Rows are one point carried round by a steady rotation, each followed by how many steps it has turned.
The counts run from 0 to 324.
46, -31, -21, -20, -23, 16, -19, -20, -11, -34, 26, -13, 23, 10, -10, -2, 44, 46, 33, -16, 25, 27, 0, 24, 32, -3, 1, -15, -9, -30, 30, -16, -1, -9, -36, 41, 0, 1, 6, -9, -18 : 208
19, 9, -5, -34, -6, 16, -19, 19, 10, -11, -22, -21, 42, -18, 13, -24, -9, 30, -12, -38, 17, 0, -41, -21, 5, -18, 6, -7, 9, -26, -1, 13, 28, -10, -14, -36, -38, -15, 7, 43, -25 : 122
2, -12, -4, -6, -21, -17, 34, -39, 39, 51, -12, -8, 25, -41, 15, -1, 2, 36, -28, -11, -9, 8, 11, -6, 39, -41, -34, 31, -14, 12, -3, -6, -22, 42, -1, 6, -7, 3, 4, 49, -8 : 175
9, -12, -2, -4, -22, -14, -1, 1, -17, -46, 33, -8, -15, 5, -35, -14, 12, 4, -11, 33, -37, 36, -51, 1, -9, 7, 17, -5, 36, -3, -11, -24, 45, 4, -48, -6, -3, -2, -10, 12, 14 : 244
30, -32, 2, -4, -22, -36, 2, -27, -12, 30, -29, -3, 29, -40, 9, 20, 7, 44, 13, -31, 22, -1, 24, -23, -9, 9, -38, -27, -19, 10, 32, 9, -11, 4, 21, 20, -64, -17, -19, 9, -9 : 160
0, -17, 2, -30, -22, -10, -1, 13, 24, -7, -19, -47, -27, -19, -2, 31, 20, 5, 28, 0, -17, -11, -10, 29, 16, 18, -48, -41, 43, 46, -1, -11, -19, 6, -21, 14, 17, -25, 23, 3, -25 : 23
-7, 2, -8, 8, -1, 6, -6, -29, -41, -15, 11, 36, -4, -22, -34, -16, 3, -1, -38, 16, -7, -29, 17, -28, 0, 9, 24, 7, -27, -47, 5, 0, 26, 17, -19, 29, -61, 21, -22, 25, 18 : 155
25, 2, -33, -12, 14, 18, -31, 9, 35, -26, -21, -35, 16, 5, 11, 11, 23, 46, 17, -25, 6, 30, -7, -9, 56, 4, -1, -35, -19, -5, 5, -2, 13, -2, -4, 42, -24, -11, -16, 16, 3 : 148
5, -7, -9, -31, 15, 31, 10, -4, 10, 33, -51, 16, -22, -31, 13, 21, 18, 9, -1, -15, 33, -53, 19, -11, 34, 2, -21, 5, -12, 6, 8, 38, -20, 24, 8, 26, -3, 10, -12, -5, -15 : 112
31, -40, 2, 26, -9, 16, 57, -7, -17, -12, -19, 21, -8, -38, 24, -41, 4, 4, 15, -12, -14, -1, 6, -34, -24, -7, -1, -9, 9, 19, 34, -17, -15, -23, 25, 9, -15, -9, 30, -2, -34 : 56
-3, -23, -17, -25, 9, -11, 11, -30, -1, -5, 16, 18, 1, -3, -24, 4, -8, 7, -11, 7, 21, -4, 10, 19, 65, -4, -15, 14, 15, 2, 6, -21, -25, 21, -52, 40, 14, -2, -4, 5, -41 : 191
7, 5, 15, 39, -20, 7, 6, -6, 6, -6, 30, 19, 19, -26, -5, -42, 56, 43, -8, 18, -3, 9, 42, 3, 17, -22, -1, 25, -21, -7, -10, -37, -12, 23, -22, 8, 34, 27, 18, 44, -1 : 193
2, -15, 28, 2, -27, -36, 17, 24, -7, -36, -26, -6, -11, -26, 25, 8, 35, 41, 15, 4, 17, -13, 5, -33, 54, -11, -21, 11, -25, -1, -18, 30, -1, -31, 33, 8, -19, -1, 9, -36, 5 : 146
36, -8, -45, -10, 1, -11, 31, 25, 32, -26, 10, 19, -18, 9, -6, -29, 22, 43, -9, -18, 12, 5, 15, -12, 58, -2, 1, -1, -15, 11, 31, -11, -12, -21, -17, 35, 7, -23, -2, -33, -6 : 131
3, -31, 31, 14, 3, 5, 14, 6, 11, -17, -15, 41, -41, -7, -14, 6, -5, -8, -14, 36, 4, 4, 9, -53, 1, 43, 51, 13, -22, 41, 15, 0, -1, 19, -31, 0, 11, 13, 6, 5, -32 : 90
6, -37, 0, 1, -43, 3, -13, -8, 30, -9, -10, -32, -3, -7, -5, 16, 21, 6, 6, 17, -3, 47, -5, -7, 32, 16, 18, 16, 30, -19, 20, -17, 13, 22, -36, -4, 36, 3, 30, 54, 2 : 227
12, -36, 4, -31, -9, 10, -21, -16, -31, -48, -15, -3, -18, 11, -15, -14, 50, 24, 0, 1, 32, 22, -16, 1, -5, 20, -8, -48, 13, 6, -20, 24, 2, 0, 3, 16, -4, -27, -14, -46, -21 : 285
0, 1, -10, -48, 13, 40, 18, -44, 11, -16, -30, -1, -7, -23, -17, -13, 12, -3, -16, 9, 11, -27, -16, 29, 2, 7, -34, -14, 50, 5, 12, 18, -17, 24, 4, 24, -18, -6, -31, -11, -39 : 35
24, 4, 8, -17, -8, 20, 0, 7, 14, 19, -16, -7, -1, -39, -3, 31, 30, 41, -4, 20, -11, -21, 3, 8, 15, -42, 35, 12, -52, 6, -21, 4, -1, -13, -20, 10, -42, 22, 20, 6, 53 : 171
-5, -4, 27, -3, -7, -5, -6, 24, -16, 10, -3, 31, -34, -9, 16, 39, 2, -6, 13, 14, 1, -25, -5, -19, 6, 4, -13, 16, 38, 42, 30, 46, 42, 18, -39, 10, -21, 30, 12, -15, -2 : 64
9, -31, -4, -16, -44, 8, 29, -20, 12, 48, -6, 4, -18, -21, 0, -14, 31, 11, -22, -9, 5, 35, 18, 2, -5, 11, -38, 12, 51, 13, 25, -17, -9, 59, 7, -5, 25, -16, 9, 25, -14 : 37
-10, -54, -19, -17, -2, 26, -27, -32, -47, -14, 21, 28, -20, -18, 9, 19, 16, 29, 26, -18, 16, 7, -1, -8, 13, 15, 7, -7, -11, 26, 34, -13, -15, 40, -21, 38, 25, 3, 24, -11, -29 : 268
9, -10, -13, 16, -5, 38, -4, -10, -8, 23, 17, 15, -6, 0, -10, -2, -13, -3, -1, 1, -47, -12, -16, 16, -25, -14, 36, 1, 15, -5, 8, -44, 1, 7, -43, 14, -6, -22, 35, 65, -28 : 14
-3, -21, 18, -37, -35, -39, 13, -22, -25, 7, -39, 9, -11, -8, 9, -31, 26, 15, -29, 38, 7, 24, -20, 15, 1, -16, -36, 14, 30, 23, -34, -5, 5, 21, 2, -24, -9, -28, -1, -11, -8 : 20
26, -35, -46, -27, -16, -23, 38, 28, -5, -21, 12, -11, -17, -27, -19, -20, -20, 7, -28, -29, -12, -7, -34, -54, -15, 15, 17, -24, 8, -1, 33, -8, 19, -19, -27, 1, -16, -19, 5, -12, -4 : 321
2, 22, -6, 39, 16, 29, -13, 17, 36, -8, -7, 13, 10, -7, 8, 10, -23, -5, 16, -23, -44, -29, 6, -31, 33, -19, 37, 6, -15, -19, 19, -17, 13, -20, -23, 25, -25, 14, 20, 58, -18 : 152
18, -20, 29, 16, 12, 35, 28, 7, 59, 36, -21, -36, -15, -7, -17, 19, 31, 15, 2, 46, -32, 10, 8, -9, 24, -7, 3, 5, 17, 19, 2, 2, -7, 6, -33, 14, 32, 8, 2, 44, 11 : 11
12, -3, 55, 22, -6, 26, -15, -13, 24, -33, -39, -14, 19, -3, 13, -29, 54, 23, 29, 38, -3, 25, 3, 2, 14, -1, 2, 15, 0, -24, -10, -15, -7, -9, 19, -10, -13, 7, -7, 42, -27 : 211
10, -17, -2, -18, -21, 19, 13, -6, -28, -14, -48, 29, -35, -3, 12, 16, 22, 3, -26, 14, 16, -5, -15, -7, 30, -26, 43, 37, -10, 7, -5, 27, 16, -20, -9, 1, -2, 10, 36, -47, 25 : 310
1, 28, -5, -11, 19, 8, -21, 14, 15, -18, -2, 20, 12, -1, 9, -3, 9, 14, 17, 8, -32, -23, -23, 33, 25, -43, 31, 2, -38, 6, -23, -21, 23, -35, -37, 32, -54, 5, 5, 24, 14 : 170
-16, -37, 15, 22, -38, -20, 38, -6, -13, -1, -22, 26, -28, -7, 13, -31, 18, -14, -8, 17, -7, 2, 28, -20, 2, 19, -39, 18, 51, 5, 13, -2, -2, 31, 10, -7, 27, -9, 10, 5, -40 : 38
-26, -7, -1, -22, -15, 29, -9, -32, -21, 19, -24, 2, -43, -22, -11, -19, 20, -30, -9, 29, -33, -25, 16, -26, 6, 27, 10, 15, -8, -49, -7, -29, 0, 15, -4, -5, 2, -1, 4, 64, 20 : 215
-19, -13, -5, -43, -20, 17, 4, -20, 25, 12, -33, 25, -32, 3, -8, 31, -37, -22, -9, 12, -2, -5, -20, 38, 40, -12, 15, 26, 48, 31, 24, 7, -16, 0, -28, 25, -3, -24, 31, -8, -12 : 49
26, -20, -25, 16, -13, -11, 7, 25, 67, 1, -42, -25, -4, 2, -2, 15, 2, 37, 4, 1, 5, 39, 8, -29, 69, -3, 17, 6, -21, 9, 16, -4, -4, -6, -7, 14, 12, -6, 4, 13, 27 : 149
-42, -11, 9, 5, -31, -68, -24, 10, 4, -15, -39, -27, 0, -10, -24, -8, 3, 7, -18, -16, -20, 30, 12, -2, 35, 7, -38, -10, -7, -9, -34, -32, 0, 21, 21, 11, -18, -48, -11, 28, -10 : 162
9, -6, -22, -39, -16, 28, -3, -36, 22, 15, -3, -1, 2, -23, -13, -16, 33, 19, -27, -16, -6, 13, -7, 27, 1, 8, -39, -22, 48, 5, 10, -10, 0, 61, -4, 20, -3, -30, -27, 29, -4 : 36
-2, -33, 5, -24, -7, 8, 9, -20, -34, 12, 17, -15, -8, -49, -29, 46, -16, -11, 26, 12, -5, -27, -20, -29, -10, 40, -14, -17, 18, -2, 32, 8, -5, 14, -42, 1, -1, 19, -5, 43, -18 : 0
38, -29, 12, 15, 3, -3, 9, 9, -30, 14, -3, 16, 9, -13, 22, 26, 11, 39, 18, -21, 3, 1, -5, -9, -26, -22, -23, -17, 11, 47, 21, 52, 20, -4, 0, 25, -47, -2, 10, -54, -18 : 82
25, -35, 13, 19, 8, -24, 9, 20, -21, -6, -22, 45, -10, 0, 7, 10, -18, 18, 30, 35, 2, -13, 12, -41, 32, 7, 44, 27, -30, 4, 22, 0, 19, -23, -56, 0, -11, 28, 16, 14, -3 : 168
-18, -24, 47, -4, -7, 4, -30, -30, -31, 4, -44, -1, -2, -6, 20, 5, 5, -4, -1, 31, -1, 18, -40, -10, -26, 5, -8, 3, 39, 5, -4, 17, 27, 36, -10, -44, -37, -1, -4, 32, -25 : 263
-8, -21, 21, 40, 14, 19, 47, -20, 9, 7, 0, 9, -47, -10, 5, 5, 37, 11, 9, 30, -25, -14, 43, -21, 8, 11, -27, 11, 22, 47, 4, 2, -19, 30, -2, 48, 26, 36, -13, -3, 2 : 254
